Each row is where one point has got to under a steady rotation. How many steps took it there?
The counts run from 0 to 422.
[110 107  93  72  84 138 137  91 114 167  98 149 117 159  87 149  91 157
 110 155 150 152 113 132 162 136  87 158  85 150 106 131 124 146 147 128
 100  96 146 135 120 147 117 127 147 108 164 117 162  96]  103
[109  97 102 113 137 131 101  96 105 148 102 140 165 168  96 160  97 148
 134 136 152 165 139 119 153 142 107 145  70 171 134 120 106 125 155 129
  66  81 113 171 137 110 145 150 156  89 166 124 137 161]  134
[139 115  95 100 142 111 118  82  70 181 100 171 104 144 159 136  94 146
 118 150 122 133 126 111 142 187 125 170  87 145 138 104 111 154 138 128
 111 104 145 125 142 131 108  81 134 113 147  82 163 118]  390
[152 123 138  83 127 160 115 100 110 174 103 148 124 169  92 122  89 123
 137 142 126 124 117 134 159 144  75 136 114 147 110  98 123 135 153 160
  86  78 152 173  95 160 139 119 120  54 130 113 147 138]  342
[ 91 105  94 126 109 130 151  90  89 133 109 154 107 151  55 171  93 170
 121 159 172 142 129 113 165 131  86 148  84 163 142 136 140 133 149 136
 113  90 114 150 147 130 128 118 137 128 119 100 152  85]  142
[140  98  85  73 128  90 124 101 135  89  80 129 135 116 164 129  87 130
 166 145 141 136 136 134 162 150 113 162 116 160 141 145 127 167  97 162
 126  99 114 169 134 179 138  95 121  68 124  94 158 140]  228
[145  82  93 125 124  96 114  80  89 137 107 152 150 146 125 146  72 175
 106 169 148 127 124 118 147 171 103 173  92 155 133 122 103 157 102 143
 101  99 116 120 144 143 125 105 171  96 139 111 143 157]  119
[106  99  99  86 161  89 140 109 121 136  97 172 139 165 126 161 126 155
 124 170 141 110 122  87 145 126 111 172  75 174 137 136 120 177 129 132
 107  98 112 159 101 148 165 101 154 100 132 115 172 125]  402
[123 119  89  93 135 110 138 109 166 115 107 135 104 132 139 118 108 143
 169 146 155 142 132 173 168 105 127 141 102 136 154 163 106 126 124 158
 106 108 103 190 147 187 107 131 139  71 146 116 140 104]  268
[141 107 129  85 172 147 106 109 133 188 112 141 135 176 122  94 108 150
 157 136 144 142 130 141 164 122 102 118  95 144 151 127 113 100 110 141
 121  83 109 179 111 180 108 137 121  56 144 123 134 116]  302
[114  99 116  86 124 117 133  99  94 146 103 145  85 159 145 119 121 154
 140 147 161 132 161 169 188 146 143 143  99 125 121 122 144 133 169 138
 102  88 124 160 135 127 100 131 126 111 169  76 155  86]  73
[123 125 105 141 138  99 171 112  88 129 110 135  94 144 122 120  69 156
 157 176 155 110 143 120 163 124  98 146  96 133 165 148 152 140 131 125
 144  65 124 127 155 151 126 108 151  85  88 105 159  94]  11
[135  92 123 107 166  85 135 100 103 160  98 146 121 163 142 108 126 152
 126 172 189 111 163 166 154 163 114 144 100 135 150 129 118 139 119 103
 103  82 103 163 139 122 141 136 146 117 146  94 127 120]  84
[112 128  79  96 105 148 140  88 124 134  86 142 130 151  76 178  88 135
 127 131 122 150 141  77 142 139  82 156  98 179 136 135 142 139 127 154
 115  91 132 163 139 155 135 112 150  90 154 133 148 104]  168
[151 113 138  87 157 135 109 112 143 172  98 137 162 162 131 103  77 150
 173 146 125 153 123 127 161 119 110 122  88 139 137 110 110 116 128 131
 105  67 125 182 133 187 121 141 145  80 138 111 144 158]  303
[128 121 128 106 138 134 147 138 117 170 107 133  89 183 101 128 121 164
 151 136 177 149 148 157 187 140 105 152 106 144 127 125 134 115 162 132
 117  72 132 208 131 135 147 143 112 110 148 102 125  99]  345
[118 115  72  79 140 115 136  86 120 123 103 133  81 154 157 133 146 159
 110 143 146 125 173 128 161 145 119 175  96 151 150 147  90 153 122 147
 125 116 103 184 123 159 120  90 126 104 145  80 139 101]  399
[130  96  95  86 111  82 132 133 111 146  80 138 104 145 136 135  81 140
 166 191 163 133 130 145 142 152  99 162 127 136 155 132 175 160  83 124
 148 119 152 144 153 153 132 138 114  91 117  80 136 123]  255
[123  87  80  98 181 143 125 110 147 120 124 163 119 168 112 112 109 124
 164 113 154 155 102 141 136 147 114 127  93 161 151 148 122 127 109 171
 108  90  99 157 111 157 103 138 112  46 152 111 152  81]  236
[123 104  94  93 146  82 135 105 130 158  96 170 124 174 167 136 125 144
 136 150 122 122 133  79 136 128 117 168  75 168 146 117 114 164 109 136
 127 104 140 165 112 137 149 102 157 110 149  95 158 133]  401
[133 100 107  94 152 103 122  78  73 146 104 162 120 144 155 136  98 138
 118 163 151 106 100 107 139 181 129 163  72 144 128 122 141 173 139 135
 105 113 116 112 120 129 123  81 135  89 122  90 179 125]  391
[120 115 127 128 166 103 124  99  68 191 135 169 109 173 119 113 115 157
 145 143 154 130 117 133 159 169 140 144  79 142 138 114 162 154 177 151
 105  76 148 146 141 141 117 103 128  95 134 100 157  92]  351
[123 123 128  96 175 110 133  88  90 173  81 146 123 147 104 134 118 125
 123 166 138 109 158 117 146 147  91 181 104 144 143 136 103 166 125 102
 129  81 130 153 139 161 158  97 162 111 136 113 166  91]  363
[152 119 135  89 140 108 121 102 113 135  98 126 155 158 146 131 101 153
 147 146 149 125 133 116 185 134 106 163  93 151 122 110  88 150 133 136
  98  75 135 185 113 159 173 101 143  90 135 111 169 170]  369
[171 108 139  88 132 116 148 104 107 155  94 136 152 165 142 118  76 138
 138 173 132 109 137 123 154 158  95 178  90 155 149 132 114 156 101 111
 130  72 156 111 137 178 119 106 170  91 164 125 148 119]  53
[155  98 107  83 151 130 135 123 142 120  78 153 148 147 144 134  69 131
 201 125 136 170  95 128 152 131 109 127 114 160 119 115 125 119 104 145
 108  75 151 168 124 147 148 132 122  72 145  93 160 140]  238
[145  86 108 106 156 138 121 113  86 134 105 158 124 142 111 140  87 104
 157 136 142 147 110 132 132 186 103 145  97 149 124 112 166 132 125 157
 114  76 126 132 115 141 137 127 106  52 120  83 175 112]  211
[121  98 128  91 164  74 125  82 122 171  96 181 142 178 147 116 136 167
 119 153 126 126 129 112 154 128 143 146  79 148 139 125 122 163 118 133
 108  97 117 149 118 180 112 102 160 103 160 116 155 136]  90
[126 126  95 124 163 133 171 111  86 149  97 129  79 155 125 116  85 154
 135 178 178 112 143 132 147 139 101 161  97 139 172 160 144 111 127 121
 160  69 122 127 173 158  98 108 133  94 120 107 146  62]  12
[158  92 102 122 112 130 138 119 135 139 126 137  95 150 129 103  51 175
 180 163 153 153  94 163 189 127 106 115 108 137 130 131 145 114 126 153
  99  93 128 155 131 152 111 123 117  66 104  79 148 127]  278
[119 110  87  90 102 108 122 101 125  86  89 131 133 151 125 149 103 159
 129 139 143 144 150 117 172 130  90 148  97 162 132 129 127 159 138 166
 109 103  93 211 130 167 141 114 128  78 125 103 161 153]  163
[109  98  91  93 108 121 135 125 134 108 108 139 106 165 104 149 123 169
 119 120 170 140 152 108 163 137  90 166 100 176 126 136 137 141 137 164
 134 109 100 210 125 160 145 125 122  91 137 107 127 120]  164
[138  94 118  90 162 144 105 109 111 160 107 150 125 149 103 145  62 106
 167 171 155 150 103 165 150 152 129 132  90 139 135 138 148 100 138 151
  88 100 131 138 129 142 117 152 128  37 132 109 162 115]  276
[146 102 132 114 151 104 115  93  77 165 107 143 141 147 120 124  97 164
 109 177 145  93 102 127 169 157 109 159  90 129 149 135 144 175 141 137
 123 110 109 131 125 184 123  93 140  64 101 136 176 147]  326
[135  94 128  66 132 132 111  82 135 159 107 150 136 178 121 140 110 128
 129 160 121 145 158 150 145 141 101 139 105 150 134  97 105 134 119 132
  77  92 143 178  95 153 130 128 158  71 170  91 149 142]  96
[133 111 113 105 123 144 132  97 102 149 120 150 105 162 102 158  93 140
 109 141 171 121 126 152 155 179  99 156  91 150 116 127 124 141 168 151
  73  74 133 135  99 115 146 126 122  60 119  93 151 114]  381
[149 101  98  81 133 103 112  97 140 124  97 152 144 125 158 135  91 104
 161 140 119 146 141 138 131 163 102 157 136 152 143 122 126 152  79 161
 137  91 128 174 152 168 140 106 147  65 131  87 138 143]  227
[136 119 110 127 110 120 143 100  88 190 138 155  74 168 127  98 110 181
 125 138 139 136 110 144 171 156 132 155 104 162 128 117 150 139 158 157
 122  83 144 140 138 151  93  98 122 109 148 116 140  92]  350
[112 154 112 121 127 116 119 101 142 167 112 142 110 154 119 119 107 154
 174 150 118 142 144 177 164 108 109 148 107 132 154 138 121 109 151 166
  88  71 128 188 152 172 112 143 168  87 153 122 122 114]  307
[138 123 121 102 111 129 160 144 146 156 106 130  82 207 128 123 119 162
 150 146 163 134 164 163 168 119 105 144  90 155 136 127 169 123 146 144
 123  70 153 179 114 141 125 140 113  85 141 108 127  87]  34
[115 113  75 125  95 126 114  85 121 124 136 155 102 148 115 149 103 177
 122 133 132 156 153 148 168 117 110 132  93 152 111 119 123 125 157 181
  79  84 108 176 136 136 117 113 152  99 139  80 133 125]  137
[122  95 129  99 153 144 160 118 124 133 113 160 121 182  99 109 110 171
 137 145 173 117 108 137 167 105  91 124  79 157 109 137 126 136 138 136
 101  77 117 142  85 170 118 124 128  76 132 121 172  70]  66
[142  88  89 125 151 107 129  95 110 128 128 149  98 140 142  93 126 133
 125 133 139 150 160 128 129 170  92 144 120 161 144  95 123 125  93 163
 139  87 115 179 157 164 113  94 125  90 117  76 129 118]  187
[114 121  73 123 108  92 117  83  84 115 111 137 103 105 106 152  89 141
 113 167 134 125 156 130 153 153  91 172 108 141 143 133 144 153 130 158
 128  96  99 166 170 147 135  96 155 113 113  85 152 140]  152
[138  85 112  80 158  93 125 124 107 129  68 134 123 121 152 120  80 132
 176 166 173 139 132 156 155 156 140 154 102 127 150 133 166 152 105 104
 139 107 118 171 151 143 141 145 113  84 122  78 173 137]  254
[111  89  90 119 173 160 114 117 104 143 125 161 124 167 103 132 117 133
 131 105 144 151 128 108 143 155 104 120  82 170 132 113 152 115 152 172
 113  85  94 183 119 146 117 120 110  69 144 104 157 107]  171
[108  96 100 125 148 129 117  84 107 156 134 184 102 178 110 124 123 185
 118 136 154 145 120 162 153 140 135 126  67 147 124 121 124 122 160 162
  59  96 108 133 115 129 105 117 135  85 151 104 154 100]  105
[116 140 115  99 137 125 117  96 121 174 100 133 110 146 102 142  93 129
 171 147 139 136 138 171 180 111 141 140  88 121 150 141 131 128 166 138
  93  80 127 190 148 164 131 141 150  85 159 118 158 109]  308
[121 126 116  90 127 140 174  94  98 147  89 139 111 152  99 160  68 124
 163 168 137 121 144 143 170 124 108 153  92 130 136 142 151 119 165 125
 128  69 158 128 126 150 128 133 144  94 137 113 175  73]  37
[145 103 122  94 163 132 105 102 100 180 112 137 107 157 129 103  93 129
 146 179 152 123 157 171 151 169 102 165 120 117 172 148 125 121  96 132
 113  92 104 159 159 155 106 153 139  63 134 102 119 129]  291
[142 103 106  93 144  83  97  92 100 131  89 140 148 150 148 129 117 163
 117 151 152 144 155 124 163 130 118 160  80 144 145 109  97 154 126 129
 104 104 103 201 151 145 145 106 148 105 132  96 150 159]  123
